In the rows, zero is written as 128.
One turn moves every row onto another: examples first, then more rows asked
sasoz: [165  96 153 119 120 142 138 131 128 135 131 129 154 138 112 128 112 123
 117 116 134 114 110 135 111 112 130 147 135 141 142 113 136 122 129 130
 106 133 101 151 142 139]
mufep: [134 104 145 134 100 124 149 124 129 121 106 130 160 147 163 109 143 137
 135  85 108 150 131 144  98 116 145 147  87  97 153  99 132 104 154 113
 162 123 113 113  96 117]
Niz: [114 120 147 124 115 136 126 117 153 154 103 140 176 100 135 119 150 123
 139 107 128 148 125 111 106 129 147 132 101 107 118 111 112 115 161 110
 170 141  85 146  77 115]
zini: [144 113 150 117 116 129  96 109 121 146  95 128 155 129 149 120 161 104
 143 113  97 135 151 155 109 104 123 132  74 139 126 124 107 101 156 151
 148 115 106 146 104 130]
zuse: [121 116 132 147  99 128 138 122 135 131 117 124 137 127 160 101 161 135
 140  87 121 149 155 130 117 104 157 139  97  88 133  83 137 123 141 132
 167 142 117 121  87 125]
Puvi: [128 110 129 153 111 119 149 128 142 138  99 133 138 145 173 110 133 125
 150 102 113 144 142 127 134 119 136 135 102  95 137 104 153 119 170 101
 148 140 103 113  96 121]
surev: [121 129 152 120 107 143  95 116 131 143 126 128 143 133 135 119 154 146
 155  90 114 146 152 116 121 130 116 128  99 124 110  84 113 132 155 121
 163 123 116 147  72 107]
mosav: [159 101 148 116 121 138 126 129 132 133 144 135 149 140 107 127 124 130
 126 113 120 122 110 118 127 110 138 150 118 149 143 118 142 125 127 135
  91 133 108 153 148 129]
fozas: [112 110 148 139 100 126 128 126 142 144 107 126 141 117 153 102 144 158
 147  85 118 136 133 107 123 127 151 138  93  99 141  95 131 117 159 122
 174 128 114 117  94 101]
Bavof: [121 119 155 126 114 129  91 116 139 168  96 131 141  96 140 110 157 123
 152 108 111 126 144 117 129 116 135 126  83 132 121 117 113 110 166 150
 161 122 105 144 102 115]
bav: [164 100 158 114 119 143 141 124 130 131 131 124 151 135 112 125 110 128
 112 115 128 116 110 126 103 110 140 155 136 143 136 111 123 118 124 138
 115 130 105 140 137 145]
zolad: [129 108 113 134 122 127 130 112 152 141  95 135 179 124 155 125 149 110
 155 129 109 149 136 118 130 120 147 127  95 114 110 129 130 120 159 103
 139 155  75 143  90 128]
saru: [130 130 129 123 122 145  95 128 141 140 121 104 143 146 138 104 160 165
 160  88  96 161 148 129 131 119 114 136  92 118 128  96 125 132 141 116
 152 127 122 147  86 115]
zava: [127 128 130 128 112 119 100 118 142 154  92 116 158 127 154 114 166 118
 130 132 111 138 169 136 147 115 122 124  98 146 119 124 107 113 148 150
 154 128 100 140 107 128]
ripet: [130 111 138 119 117 128 133 111 146 138 102 145 191 122 144 121 162 107
 134 109 101 160 119 131 101 111 155 145  73 117 135 132 119 100 153 112
 144 140  85 144  96 123]
Guva: [126 131 133 131 108 138 102 111 129 135 131 128 134 136 143 112 175 125
 148  94 109 157 170 128 126 103 135 131  91 116 110  81 123 133 135 138
 151 137 121 148  78 127]
dut: [142 111 131 115 128 140  93 118 130 166  88 112 147 116 148 111 159 127
 168 114 118 137 153 143 128 119 114 125  84 133 118 125 114 118 149 145
 159 122  99 150 102 137]
Pim: [170  99 150 111 113 144 139 126 119 133 143 126 139 139 110 126 112 131
 128 103 128 117 114 129 123 114 124 141 138 143 136 101 130 122 124 140
 106 128 112 143 129 136]
zum: [166  96 147 114 118 142 148 128 129 136 131 127 155 125 107 125 111 123
 119 112 132 118 101 130 115 112 135 142 142 136 138 111 129 115 127 137
 110 136 100 144 131 139]
nazep: [118 126 126 113 115 125 102 108 125 165 109 130 142 119 148 107 148 107
 159 115 106 128 142 138 117 116 122 124  69 149 118 140 116 120 140 149
 152 132  92 153 110 126]
dudig: [159 109 157 110 123 140 128 124 136 133 143 135 144 137 105 121 122 129
 119 109 112 128 107 109 120 105 144 160 119 151 139 115 132 120 124 137
  97 131 110 145 142 135]
vez: [173  97 150 115 117 144 136 119 121 133 140 139 144 142 116 120 110 137
 128 111 134 115 130 129 117 115 124 152 135 141 134 102 134 117 122 139
 107 120 104 143 143 135]
rab: [119 121 133 141  97 115 153 134 147 141 108 131 152 148 169 105 150 138
 127 101 126 157 152 125 142 130 135 141 104 108 143 102 139 116 154 114
 162 136 107 108  99 117]
davof: [128 122 135 135 116 130 106 109 135 158 100 130 140 105 148 108 174  97
 140 112 119 139 162 137 123  97 146 129  87 118 115 108 118 114 146 157
 156 137 105 147  96 139]
rivoz: [162 109 148 115 126 142 127 120 137 138 144 149 151 133 104 118 124 131
 124 113 118 128 116 114 126 106 137 157 122 145 137 115 139 115 124 135
  92 129 100 153 146 128]
Vugap: [117 121 128 136 113 133 136 115 151 145 110 138 167 107 144 111 171 106
 133 106 123 159 140 123 110 104 166 138  95  95 119 104 126 117 142 122
 158 156  91 144  82 133]
fal: [167  98 159 109 115 144 142 124 122 130 138 132 141 143 117 126 110 129
 124 108 134 120 116 123 109 116 133 155 131 146 133 107 128 123 123 139
 112 126 109 136 134 144]
bogov: [137 117 125 144 124 126  92 113 138 144  87 107 146 128 157 118 148 116
 150 131  94 124 160 142 135 103 123 119 100 129 113 122 120 116 160 136
 144 134 101 145 105 130]
reres: [128 117 138 138 118 134 143 139 146 152  97 118 144 132 158  97 141 149
 145  84 126 155 129 137 116 122 128 144 102  89 149 103 142 117 156 103
 170 131 109 120  93 125]
Zaruk: [168 101 150 122 122 142 141 123 133 136 129 135 155 130 112 118 110 133
 113 118 132 117 117 133 107 109 132 154 141 131 140 109 133 109 126 133
 112 126  96 144 143 135]
kavu: [107 130 129 123 117 126 148 120 146 163 108 145 165 116 147 108 137 101
 136 107 123 149 113 134  96 121 139 140  86 116 133 135 128 116 146 109
 160 149  76 146  96 126]
buta: [119 121 122 126 109 120 139 120 156 152  98 137 187 122 154 118 163 114
 129 128 127 161 145 120 136 130 145 134  99 126 123 127 120 112 149 115
 154 148  77 134  97 126]
pebad: [162  99 137 120 118 141 135 121 136 124 148 136 158 139 108 116 120 153
 126 110 118 127 115 112 122 110 144 158 127 135 138 107 138 116 115 130
  99 131 102 144 145 122]
dedo: [128 116 126 116 132 137 131 125 157 167  96 139 173 109 143 109 161 119
 157 107 123 165 121 119 122 123 142 139  82 113 129 133 130 116 155 108
 150 146  81 147  93 132]
lazi: [157  97 142 120 118 138 134 132 135 126 143 129 156 140 110 124 120 141
 122 111 119 123 104 117 123 109 147 152 122 140 147 115 143 124 123 127
  96 137 107 149 148 126]
Lifi: [160  96 139 114 114 138 144 129 134 128 145 128 150 132 107 120 117 143
 128 100 117 126  98 111 128 110 147 147 130 137 145 108 138 120 120 132
  99 137 109 139 137 124]
Bul: [103 131 127 142 102 122 145 132 139 138 121 118 140 142 155  92 130 149
 135  85 104 144 121 135 103 118 138 143  91 101 152 108 138 122 137 108
 169 138 109 124 101 106]
Telid: [115 135 125 121 105 135 101 116 120 133 134 108 134 155 145 107 142 149
 155  93  98 139 149 141 112 120 108 128  88 133 120 102 116 138 127 128
 160 128 114 149  92 112]
Mozo: [162 103 145 111 122 138 128 126 132 141 141 133 145 125 101 121 124 125
 126 108 113 123 103 114 133 106 139 143 125 150 138 117 132 116 125 144
  93 132 108 150 139 129]
Leda: [166  93 149 118 114 143 136 129 120 128 138 127 148 146 115 129 112 134
 125 112 135 114 117 132 115 115 127 146 134 143 139 107 137 127 126 132
 106 129 108 146 140 136]
dom: [135 124 145 118 106 135 101 115 122 118 132 128 150 165 144 117 164 140
 147  84  83 160 149 138 115 111 121 141  76 128 131  94 120 121 146 122
 140 119 126 141  87 111]
mavuv: [128 138 130 145 120 133 102 123 144 129 121 118 138 161 148 118 148 133
 145 104  86 153 156 130 138 108 111 129 107 117 117  93 136 132 160 103
 134 136 117 143  84 116]
Lurom: [158  98 147 111 118 139 137 124 136 123 144 131 151 138 111 122 121 141
 124 109 116 127 106 105 117 111 155 159 119 144 137 114 131 121 117 135
 102 135 108 139 141 132]
Zaka: [121 144 134 132 105 127 108 126 143 136 125 120 146 161 149 112 163 143
 128 106 105 162 168 128 149 122 110 134 106 132 124  93 122 129 145 122
 150 127 119 136  88 114]

fozas moves to surev
Mozo moves to zum
Now these:
mavuv moves to bogov
Zaruk moves to pebad
Telid moves to nazep
ripet moves to mufep
dudig moves to bav
mosav moves to sasoz
reres moves to saru
Guva moves to davof
rab moves to Zaka

One turn moves every row onto another: examples first, then more rows asked
W: [136 115 132 144 137 102 120 130 105 151 136 137]
J: [131 130 105 121 119 127  98 140 123  99 130 133]
C: [114 121 109 158 110 108 148 134 132 126 143 121]
Q: [130 135 124 111 117 120 128  99 133 125 161 115]
A: [134 109 151 154 142 129 147 127 113 132 121 130]
D: [113 108 137 139 109 116 150 111 135 103 135 101]
Z: [145 101 128 143 128 128 138 115 138 148 140 146]
H: [131 112 109 128 115 139 115 136 140  90 123 133]
E: [125 102 130 116 152  96 138 136 154 112 109 122]
X: [122 105 140 108 137  98 123 113 103 108 143 106]
V: [136 144 127 118 149 134 141 121 109 128 154 130]
R: [130  74 125 121 148 108 143 128 116 111 139 128]
K: [131 143 132 104 161 108 129 132 142 124 121 125]
B: [120 140 118 132 132  99 136 136 163 127 119 122]
L: [128 118 121 124 130 134 110 144 115  85 117 127]

D moves to Q
W moves to A
Now these:
R moves to C
J moves to L
E moves to B

One turn moves every row onto another: examples first, then more rows asked
dor: [129 104 131  99 139 118 106 113 116 154 125 161 141]
solag: [112 103 134 133 124 149 128 115 155 129 113 134 127]
bogil: [146 142 127 101 116 116 132 115 138 109 120 126 110]
fub: [120 137 125 134 122 138 109 121 139 166 105 165 141]
vazum: [110 129  97 117 112 131 106 110 158 138 145 146 147]
Fena: [120 132 116 114 138 113 131 149 153 142 129 121 154]
farub: [158 141 121 114 103 113 128 111 145 115 140 136 124]
dak: [147 110 105 120 136 121 109  98 121 162 125 140 120]
Momen: [152 136 143 135 137 103 133 127 143 155 121 147 115]
zolaz: [111 117 151 125 104 140 136 124 139 127 129 130 124]
navof: [111 139 100 131 112 108 110 108 151 133 130 171 141]
Sapas: [133 121 107 137 110 129 116 136 140 127 135 169  94]
bil: [135 107 103 129 119  99 148 119 141 143 101 144 106]
tisi: [149 140 107 116 119 133 113 138 119 107 109 149 118]
tam: [118 129 139 133 123 134 109 122 139 161 106 164 148]
teda: [154 132 132 115 110 106 131 112 143 108 143 134 130]
nukid: [143 108 109 120 124  88 137 112 148 157 114 139 112]
gon: [149 134 132 135 131 143 131 120 146 152 112 171 134]
dinu: [158 132 100 117 132 129 100 123 139 125 100 159 128]
Regod: [113 122 115  90 118 121 123 134 116 151 146 160 145]
gagu: [133 114 116 119 130 119 122 147 152 124 114 117 155]
Kup: [110 118 152 130 100 134 135 128 140 127 117 143 118]
sigaf: [ 98 110 137 122 119 125 139 134 154 120 124 137 111]
fis: [122 135  90 129 126 129 116 146 143 139 115 119 144]
Salu: [128 103 108  89 129 122 146 145 145 135 133 150 146]
Rusof: [147 135 133 143 129 110 132 139 135 148 144 127 139]
lak: [120 104 121 144 122 113 118 138 141 113 141 161 110]
Tal: [134 118 100 124 113 117 124 102 120 152 109 139  96]
mizam: [115 112 125  95 111 111 154 132 137 131 100 154 128]
Dok: [148 129 135 145 124  95 128 150 131 140 121 147 123]
tiz: [138 131 111 100 102 112 158 114 142 148 119 140 111]
Lalin: [119 117 117 118 129 121 116 139 146 127 109 113 158]
som: [127 104 125  94 133 130 145 134 127 128 128 155 155]
Vul: [150 124 131 148 129  96 121 146 141 148 114 147 128]
fuder: [119 129 108 133 122 103 106 124 140 136 141 167  97]
sules: [110 148 115  98 118 122 112 104 146 133 139 154 147]
laz: [118 123 136 116 141 149 111 119 143 152 107 165 129]
sosu: [142 132  94 109 144 130  97 141 134 132 113 142 117]
Ribid: [120 121 108 137 102 130 106 132 136 132 132 165  96]
mades: [110 135 102 114 101 128 109 116 152 132 152 147 145]
muzi: [139 125 101 112 110 105 167 128 144 138 124 145 124]
Vanu: [160 129 100 111 130 138  97 123 142 125 109 145 133]
rubiv: [144 105 107 100 133 134 104 113 119 154 130 138 110]
Topul: [116 104 114 118 136 117 101 113 109 156 133 152 138]
ganim: [130 142 132 115 106 116 119  96 128 113 127 130 137]
Gapen: [121 109 106 120 117 103 112 119 118 156 116 139  96]
Lof: [118 122 124 102 108 113 162 127 128 130 122 160 141]
vef: [117 109 108  98 129 136 118 132 110 138 145 147 145]

Vanu moves to tam
fub moves to vazum
Now these:
Tal moves to dak
laz moves to sules
lak moves to tisi
dor moves to Regod

